0: [183 192 105 124 104 125 138 115 111  91  36 211  51 101 158 206  68 113
 147 180  97 107 114]
1: [158 184  93 123  89 116 120 124  74 136  32 100 133 105 167 153  63  25
 107 181 105 145  77]
2: [ 85 167  68 132  98 112 145  90 136 145  72  74 117 126 151 126  89  58
  86 145  83 152  92]
3: [137 211  75 139  84 120 196  95 137  64  52 188  41 116 149 193  94 119
 110 193 112  97 149]
4: [ 93 135 122 125 143 100 137 105 132 150 113  66 180 101 108 133 124  65
  93  95 117 161  89]
5: [ 96  48 162 142 185 139 117 131 147 156 193  94 195 118 113  86 187 165
 117  73 134 149 124]
6: [115  50 170 165 194 141  94 122 141 125 173  92 204 129 128 111 153 155
 141  80 146 163 125]
7: [125 102 150 126 154 135  91 176 116 145 185 140 181 124 128  75 157 172
 165  92 127 126 112]
8: [142 156  98 109  93 119 143  89  92 129  50 102 131 100 159 163  67  26
 117 156 101 125  77]
9: [133  74 146 132 167 127 101 168 139 129 189 123 146 129 122  91 178 168
 136 103 134 121 158]
10: [106 155 103 153 112 135 187  48 224  99  94 122  84 124 116 172 117 144
  90 139 126 110 157]
11: [ 99 181  78  93  78  98 155  99  99 153  54  80 125  94 142 126  84  44
  95 152  81 185 107]
12: [108  73 174 135 165 155 103 111 166 173 191  94 173 122 107 113 167 148
 123  70 127 155 129]
13: [113  98 144 138 164 149 103 162 115 156 182 111 197 142 117  99 163 135
 130  90 112 159 118]

[174 130 144 122 134 142 126 125 133  99 158 191  58 136 114 130 136 167
 157 140 173  93 169] 9 7
[132 112 143 123 117 145 135 117 165 115 151 147  96 143 118 130 150 166
 113 127 135 114 161] 9 10
[151 122 176 109 106 122  86  82 200  74 143 193  69 149 124 160 146 174
 151 122 189  75 165] 10 9
[124 130 118 132 124 130 171 120 155 113 121 160  74 139 130 150 149 153
 116 126 149 114 151] 10 9
[138 110 122 111 165 135 133 111 164 116 138 156  88 143 136 120 157 187
 138 115 157 118 174] 9 7
[143 115 136 128 148 137 131 129 148 111 159 134 102 152 130 120 154 185
 142 126 141 141 147] 9 7
[160 142  83 127  97 132 155 113  99 121  85 128  99 123 163 153  74  92
 128 172  99 128 113] 8 1
[122 135 134 148 111  98 134  87 148 146  52  70 105  82 163 148  33  29
 103 149 112 132  36] 8 2
[ 95 147  93 140 121 106 169  89 141 121 123 109 141 108 102 134 110 112
  88 105 139 146  94] 4 2
[120 104 141 134 154 134 155 124 149 100 163 128  86 145 132 128 171 170
 105 139 176 123 173] 9 10
